Where one turn sends some rows of the set: a few examples, then the rows asked
Rel: [  2.0  -8.7   1.3  -9.6 -15.8   1.6  -6.8 -26.7  -2.6  -7.3   3.6  -3.0
 -19.0   6.6  -1.9   1.1  -5.1 -11.9   3.2   7.5]
nik: [  9.4 -22.9  -2.4  -5.7  -4.0   8.5  -0.1 -18.7  -8.7  -5.3   9.5 -10.2
  -1.4  -9.8  12.6  -2.4   4.5  -4.7   1.7   4.4]
Sukep: [ 14.4 -21.3  -7.8  -4.4 -16.5   9.1  -5.8 -16.7  -9.3 -11.4   5.6   0.6
 -11.0   1.1   1.6   1.5   0.6  -8.8   1.2  11.2]
gav: [ -6.6  15.2   3.3   0.7   7.5  -2.3 -13.9  11.5   3.4  14.2  -3.1   9.8
  -7.0 -20.3   8.1  17.6   5.8   5.2  -0.9  -7.1]
ripi: [ -8.4  17.5   3.9   1.5   2.4 -13.2   0.8  11.8  17.6   3.3  -5.7   3.7
  10.9   5.0  -0.8  -5.6   2.3  18.4   0.2  -5.9]
fike: [  3.9  -8.5  -2.8  -1.2  -7.0   0.2  -0.4 -24.1 -12.3   2.1  11.4 -15.8
  -0.8  -7.0  15.8  -6.7   6.2  -0.1  -2.1   0.7]
Pifat: [  5.7  -9.0   9.1 -13.5 -10.5  -0.1   0.5 -26.0 -10.4  -6.8   5.7  -9.2
  -3.9   0.5  10.8  -0.9  -0.5 -10.3   9.9   4.0]
kuz: [ -4.8  10.3  12.4  14.8   2.4  -5.9 -17.4   9.0   9.9   5.4  -6.5  11.9
   0.9   2.6   3.6   1.0   8.1   4.9 -17.4   4.6]
motef: [  7.0   1.4  -0.3  -3.1  11.8  -0.3   6.2  33.9   6.4  -1.4  -3.4   8.1
  -4.1  -2.9  -2.9   1.3  18.0 -14.3  -1.1   7.0]
vuv: [ -5.7 -16.8  -6.5  -5.6   0.4  14.9   6.6 -12.4  -2.6  -0.8  13.2 -19.2
   6.5   0.3  11.1  -6.6  -1.8   0.0   0.8  -2.1]
besa: [ 11.5 -12.0 -10.0  -0.2 -13.8   1.1  -4.3 -21.2 -11.8  -1.4   6.8  -6.5
 -18.6  -6.3   2.2  -1.4   8.6  -9.5  -1.8  10.5]
Veme: [ -3.3   2.4   4.6  15.4  11.9  -0.4  -7.2  19.9  10.2  10.3  -5.3   7.3
 -10.6  -5.0  -6.3   3.4  17.3  -8.4  -9.4   5.9]
Fozu: [ -6.1  19.2   4.8   5.9 -15.0  -7.0 -12.8   2.4   5.5   6.0   2.4   1.1
  21.4   1.7   9.1  12.7   0.7   3.5 -10.1  -6.5]
Lapez: [  7.8  16.1  -6.6 -13.9  -4.3  -1.4  -5.2  29.0  -1.8  -2.0  -2.6  18.9
  -7.8  -6.8  -1.5  19.5   2.9  -4.8   9.9  -1.7]
sadov: [ -9.3 -11.5 -14.0  -3.3  -9.7  18.4   5.1  -6.1   0.7  -3.5  12.1 -14.1
   1.6  16.8  -0.7  -4.9  -8.9  -1.5   0.4   1.8]
Vaz: [ 13.9   2.6   5.9   3.8   4.4 -16.1   1.7  10.2   6.5   4.7 -12.8   9.9
  -9.6 -17.2  -4.8   2.0  20.2   0.5  10.0   6.3]
pogus: [ -7.9  10.9   2.5  13.0  -4.4  -2.5  -8.6  -0.5   7.9  20.7  -5.9  -4.4
   1.8 -15.2   5.3  16.4  11.7  -8.1  -8.6   1.2]
tisi: [ 15.8   8.2  -2.3  -6.8  -7.4 -15.3   3.9  19.6   8.6  -6.0 -14.2  16.9
 -10.1  -0.5 -11.3   2.1  11.1  -1.6   9.8  10.1]
bekuf: [ -4.9  -2.2  -9.8  -8.0  -7.2   4.1   7.4 -11.9  -7.6  -2.5  17.9 -19.7
   9.2   7.1  11.5 -11.1  -2.0   4.2  -0.2  -5.2]
vaf: [  5.0  10.2  -2.2  -4.5   4.7  -1.8  -9.1  20.3  -0.1   7.8  -2.8  14.5
 -14.6 -20.4   0.0  19.8  10.6  -5.1   6.9  -2.7]
fazop: [ -2.3  -1.7 -21.5 -11.3 -15.1   6.8   7.8  -1.0  -4.1  -8.7  17.5 -13.4
  -2.8  17.6  -5.2  -8.5  -4.7  -3.3   0.9  -0.5]
nur: [ 13.4   5.6 -15.3 -21.1  -8.8  -7.2   2.7  25.0   9.6  -9.0   3.3   8.2
  -0.5  -9.2  -4.4  12.9   8.7 -19.1  -1.8   0.5]
gopon: [ -1.6  -8.8   5.1 -13.6  -2.4   4.7   8.3 -14.8  -7.5  -5.8  16.1 -16.8
   3.9   3.5   6.5  -4.1   0.1  -8.8  15.8  -5.8]
fedev: [  7.6  16.0  -6.1 -15.7 -17.3  -9.9  -5.7  17.9   7.4 -12.4   7.9   8.5
  20.3   5.5   3.2  10.9  -1.8  -3.6  -5.0  -7.5]
duka: [ -6.5  -8.0  -7.9  -8.0 -11.5   6.9  -3.6 -16.6   3.8  -6.4  12.5  -6.9
 -19.4  14.1 -13.9  -0.6  -7.2 -12.1   4.9   0.8]
teb: [ -1.2   7.4  10.0   8.9  10.2 -14.9  -0.4   5.0  12.3  10.4  -7.3   1.6
   3.5 -14.3   2.3  -3.2  14.5  12.1   4.5  -3.9]
geved: [ 11.0   7.9   4.8 -14.5   2.6  -6.4   3.6  30.7   3.0 -12.1  -3.3  13.5
  10.3   5.6   7.9  -2.3   8.0  -5.2  -4.5   5.7]
negim: [  3.0  17.6  -3.0  -8.3  -8.7 -13.6   3.2  20.7  15.5  -6.6  -9.2  12.7
   2.3  12.8  -9.2  -2.9  -0.2   9.6   3.7   3.4]
nonuv: [  3.7 -13.5 -14.9  -3.6 -20.8  14.5  -2.7  -8.7  -3.4 -10.7   7.8  -3.1
  -8.4  17.0  -7.5  -0.1  -7.7  -6.4   0.1   9.6]
Samub: [  8.2  -7.2 -21.9  -6.6 -18.2   5.5   1.2  -7.4  -6.3  -6.8  10.1  -5.5
 -20.1   9.7 -10.5  -2.9   1.3 -11.7   0.6   9.3]
getem: [-11.0  24.1   3.9  -5.9  -0.5  -2.3 -11.8  14.0   3.9   8.8  -3.0  10.4
   4.6  -5.4  12.1  14.2  -4.3  11.4  -2.0  -8.6]
kala: [  4.2  12.7  12.9  -3.6  -3.0  -9.7 -11.0  15.0   5.5  -7.6  -5.8  15.1
  13.8   8.6  12.8  -2.1   2.5   6.0 -14.4   3.4]
dudil: [  4.4   2.6  -9.5  -3.3  -0.8  -2.5   1.3  13.4  10.4  11.6  -5.2   0.2
 -12.3 -22.0  -3.5  16.7  16.5 -21.2  -3.7   5.3]
mim: [ -1.5  24.5  -2.7 -14.5  -7.3  -1.5  -6.6  25.0   0.8  -2.1  -3.0  15.8
   4.1   3.1   5.8  15.5  -5.8   5.1   4.4  -4.6]
gik: [ -9.8  -8.0  -6.3  -9.9  -3.0   8.8   6.8  -9.0   1.4  -5.3  19.8 -15.9
  -5.2  11.6  -8.7  -3.7  -3.8 -10.3  12.1  -7.7]

gav goes to mim
negim goes to Vaz
And these:
geved goes to Veme
nonuv goes to nik
fike goes to fazop
dudil goes to Fozu
gik goes to Rel

